In the rows, 128 means zero.
Each named turn below is shown by a few rows before and after it. Which turns, in which order, take the first row of each later pair to the second? The first pair is answered.
N:
[149 112 114 105 117 111 144 113  86 171 121 109 144 138 119  92 126]  ->  [127 125 120 105 113 108 135 102  68 153 134 104 136 142 134 109 139]
[180  87 161 132  98 135 109 123 132 180 117 122 145 146 138 156 118]  ->  [150 103 169 131  98 129 100 102 106 155 135 117 139 150 164 182 139]
[105 148  88 129 147 133 121 128 118  94 143 146 106 122 155 148 133]  ->  [139 135  76 131 147 131 128 152 152 112 133 153 113 119 132 118 107]
[126 103 128 133 143 147 136 134 130 138  95 138 129 115  81 142 140]  ->  [ 97 120 136 130 141 143 126 117 109 115 110 135 122 119 109 163 159]
K:
[ 90 134 155 136 124 144 118 133 114 102 130 128 129 131 126 154 146]  ->  [112 121 145 147 131 146 126 160 157 101 118 135 130 123 106 139 121]
[135 103 116 118 118 128 131 112 113 133 148 138 130 147 152 116 129]  ->  [121 112 117 127 124 131 130 111 118 104 154 137 124 140 161 129 137]
[125 130 132 124 101 147 126 102 111 127 115  94 109 127 140 141 143]  ->  [122 134 130 136 109 148 130 116 141 102 114  94 100 118 135 151 134]
[106 140 123 118  99 117 149 117 114 122 110 126 133 156 137 131 140]  ->  [104 146 125 132 111 121 149 127 137  99 112 130 129 149 137 138 135]
X:
[110 143 130 147 146 130 126 130 145  83 147 128 121 132 137 141 125]  ->  [119 104 146 151 138 154 142 121 128 138 114 125 142 135  99 134 129]
[ 94 117 154 152 132 153 125 125 129  92 101 137 114 128 147 170 159]  ->  [122  94 147 124 113 150 128 104  90 161  87 132 134 143 125 134 158]
[149 131 141 138 130 151 139 140 135 151 107 130 119 127 123 139 130]  ->  [159 142 127 118 122 129 128 133 125 153 125 130 117 134 134 118 125]
[152  99 143 151 146 156 147 158 177 158  91 143 135 125  82 105 102]  ->  [180 128 107 100 128 108 124 145 145 174 126 143 131 136 118  60  99]
Now pairs of rows:
(two turns a pair)
[132  95 135 155 139 168 145 143 157 142  83 134 138 111  75 149 137]  ->  [113 105 144 164 143 170 145 140 154 117  95 132 133 105  88 167 145]
N then K
[166 104 116 104 123 108 106 134 146 138 128 141 139 133 144  93  89]  ->  [111 128 138 127 132 121 101 129 142  75 142 138 125 129 173 148 112]
K then X
[ 84  94 162 132 131 155 154  90  77 162 112 115 133 120  95 165 160]  ->  [117 100 141 103 119 129 143  83  61 193 123 117 133 125 100 124 150]
K then X
[121 126 153  92 119 109 105 153  79 116 146 142 107 150 106  80 143]  ->  [ 89 117 181 131 137 143 117 163 101  87 129 142 103 136  92 124 149]
K then X
[123 129 133 152 150 146 133 147 156  92 135 135 118 122 121 141 130]  ->  [164 125 110 122 133 120 127 142 141 138 137 135 128 128 116  92 115]
K then X
[134 145 130 118 152 119 128 142 163 128 161 167 148 113 139  93 103]  ->  [115 153 139 100 137 110 117 107 110 143 172 161 151 123 157 101 128]
K then K
[ 72 168 161  87 136 124 117 132  75  97 168 112 101 160 181 201 128]  ->  [177 119 122 101 157 135 142 206 190 156 127 135 119 145 101 117  47]
K then K
[ 93 170 127 123 119  85 109 100 112  94 178 107 130 119 189 148 142]  ->  [111  97 160 135 110 131 139  87  81 194 113  96 170 129 119 137 148]
X then X
[118 101 132 135 125 138 129 138 137 154 116 119 150 129 125 124 129]  ->  [ 96 126 132 127 121 123 117 124 118 127 140 117 138 135 154 137 143]
K then N
[108 111 134 143 127 150 144 131 146 149 119 116 136 123 127 129 124]  ->  [ 92 126 134 137 123 140 137 116 123 135 136 113 131 126 146 141 137]
K then N
[ 98 134 133 133 126 130 122 112 105 116 141 120 126 138 146 145 145]  ->  [121 121 124 153 141 141 132 148 164 109 128 131 125 126 121 130 115]
K then N
[ 84 139 105 120 130 130  98 120 105  97 158 130 109 138 176 146 162]  ->  [132  99  97 150 153 156 125 172 184 122 114 141 125 123 116 115 116]
K then N
[128 118 144 150 146 151 142 138 167 152 122 125 111 149 129 138 126]  ->  [137 147 118 121 138 113 123 133 156 141 156 129 103 151 161 117 121]
X then X
[143 160  82 105 117  89  92 125 108  99 154 143 130 150 159 117 115]  ->  [148 141  89  96 105  94  95 113  79 141 138 137 141 161 143 109 119]
N then K
[150 131 114 145 120 144 125 139 170 147 116 128 149 130 126 125 104]  ->  [131 137 124 122 103 138 119 101 107 162 126 118 151 142 146 136 134]
K then N
[162 113 129 118 126 148 122 126 137 172 118 123 130 131 101 118 104]  ->  [124 159 127 104 120 126  99 108 106 118 161 124 109 136 156 146 132]
K then X
[127 151  99 108 115 110 106 119 125 122 148 128 111 127 149 114 135]  ->  [131 139 102 133 130 128 118 146 172 106 132 132 113 117 130 123 121]
N then X
[132  79 152 119 107 134 135 105  84 231  94 113 164 142  81 108 150]  ->  [ 55 154 151 123 111 105 104  87  65 108 158 109 122 135 174 174 187]
N then X
[144 142 122 164 164 125 164 122 164 168  88 160 152 107  78  94 115]  ->  [130 181 106 114 134  80 133  79  88 170 130 155 146 128 138  85 143]
X then K
[ 95 161 132 147 143 156 161 132 181 123 138 115 112 139 106 112 121]  ->  [ 78 149 145 151 143 168 164 118 163 133 131 111 119 142 104 125 135]
N then N
[191 148 114 119 116 145  88 124 179 150 114 181 149 122 122  93  99]  ->  [163 156 126  90  96 135  79  78  99 171 126 169 153 141 145 103 135]
K then N
[143  84 165 134 144 161 141 132 133 160 122  94 148 119 114 109 122]  ->  [119 115 163 108 129 137 119 102  83 142 156  89 137 127 158 117 149]
N then X
[144 126 119 143 126 137 145 128 159  83 148 117 122 134 127 129 126]  ->  [168 111 112 118 105 127 141 115 127 131 143 113 135 146 116  99 126]
X then X
[112 128 133 134 133 149 122 121 134 105 182  80 123 100 131 143 124]  ->  [146 103 130 130 130 157 132 129 145 144 161  81 139 100 102 114 105]
K then X
[138 152 109 134 133 121 117 149 169  92 155 132 117 126 140 121 113]  ->  [160 113 117 118 114 132 130 132 132 173 125 126 143 140 101  92 113]
X then X
[101  85 125 148 126 172 106 139 154 134  98 138 136 152 125 101 125]  ->  [106 113 103 114 107 136  85 120 122 137 134 139 128 166 161  80 133]
K then X
[ 63 144 185 176 122 153 127 121 134  88 105 125 123 138 150 210 143]  ->  [175  97 143 124  98 127 134 134 136 219  79 130 156 155  97  94  89]
K then X
[156 169 119 146 136 136 127 113 161  82 144 103 111 139 144  94 111]  ->  [163 156 123 159 141 151 137 122 176  90 131 104 116 135 128  96 105]
K then X
[125 126 125 158 178 126 123 155 163 105 139 128 124 135 131 134 102]  ->  [150 108 118 129 157 123 123 135 126 172 126 126 142 150 112 100 101]
N then X
[120 140 175 146 155 169 188 135 157  92 108 115  84 130 108 155 130]  ->  [162 178 124  75 122  98 151 114 106 123 154 117  80 150 157  87 124]
X then X
[161 145 132 157 138  92 139 155 200 110 110 145 112  87 111 103 105]  ->  [186 133 121 128 123  77 135 141 169 157 109 144 120  98 109  71 102]
X then X
[125 134 125 131 165 146 125 176 161 110 127 138 113  94 122 148 136]  ->  [125 112 142 104 142 148 129 139  87 180 113 126 133 112 111 138 160]
X then K
[108 124 149 139 124 144 132 124 135 104 115 133 120 120 129 147 131]  ->  [130 134 128 105 110 114 120 111 108 124 133 135 120 128 145 113 129]
X then X
[121 145 139 101 122  94  80 113  74  89 147 126 113 144 154 158 148]  ->  [135  87 169 152 145 155 118 148 135 122  81 126 135 130  78 168 127]
K then X
[103 136 118 140 127 130 124 137 133 105 130 135 117 129 145 143 131]  ->  [124 120 113 120 115 125 126 124 102 154 121 134 132 137 135 116 131]
X then X
[131  85 164 153 137 158 142 132 143 157  98 132 141 115 115 147 124]  ->  [106 139 143 144 137 124 117 130 138  87 151 137 116 112 175 165 135]
N then N
[144 178 101  75 107  89 109  76  92 125 164 110 130 141 186  83 130]  ->  [183 122 105  84 109 118 135  91 113 196 116 110 158 142 122  51 107]
N then N
[162 129 112 126 137 120 134 170 184 124 131 141 122 114 112 102  94]  ->  [139 163 106 116 129  99 115 155 159  90 162 139 109 119 154 115 115]
K then X
[109 109 137 169 150 168 147 156 181 120 103 116 148 125  86 165 125]  ->  [147 170  74  94 122  81 106 141 142 117 175 125 132 136 158  97 117]
X then X
[144 124 107 112 121 109 135 125 121 160 132 130 136 130 127 102 109]  ->  [ 99 134 130 123 126 121 129 107  97 131 137 123 128 129 147 144 140]
N then K
[119 171  99 151 135 122 130 157 187  67 132 138 106 107 178 139 120]  ->  [ 79 120 159 171 127 179 155 121 128 119  81 121 129 114 134 183 160]
X then N
[114 144  88  88 124  97 104 121 103  98 141 144 135 131 161 151 133]  ->  [151 131  73  99 137  99 116 153 156 111 125 150 140 118 131 122 100]
K then K
[140 103 128 139 132 143 158 140 142 154  89 139 141 121  86 122 116]  ->  [118 134 123  99 107 110 135 100  72 152 127 130 134 137 138 124 146]
N then X
[117 114 143 167 155 146 137 150 158 104 113 130 131 126 109 147 106]  ->  [100 122 152 169 149 149 132 138 138  93 117 126 127 127 125 164 120]
N then N
[122 131 139 186 120 137 127 123 134  82 141 122 133 120  93 185 126]  ->  [122 136 138 150  95 118 115  86  69 117 153 113 140 137 110 173 147]
X then N
[128 153 114 106 128  88 118 137 146  88 140 155 104 153 147 110 115]  ->  [144 144 112  93 118  82 117 126 128 122 136 155 114 158 140  94 118]
K then K
[143 123 131 112  98 108 127  99 120 165 158 138 154 125 122 114 115]  ->  [ 97 134 152 140 111 126 129 100 127 114 160 137 143 115 136 164 131]
K then X
[132 112 139 138 127 143 132 126 132 152 111 125 142 130 116 113 119]  ->  [139 130 124 121 120 122 122 123 120 154 128 125 136 131 132  98 119]
X then N
[126 130 109 157 153 115 145 141 150 117 135 145 135 109 110 133 108]  ->  [112 115 129 152 141 131 150 111  99 150 121 137 150 118 100 146 130]
X then N
[ 90 105 126 110  81 157 140  92  54 167 161 111 140 129 124 154 123]  ->  [ 83  91 140 130  91 178 152  99  69 163 147 109 143 121 109 171 122]
K then X
[142 110 134 134 136 149 142 130 148 164  99 127 139 122  93 120 118]  ->  [148 124 121 105 122 124 128 112 115 178 115 129 139 132 114  99 126]
X then N
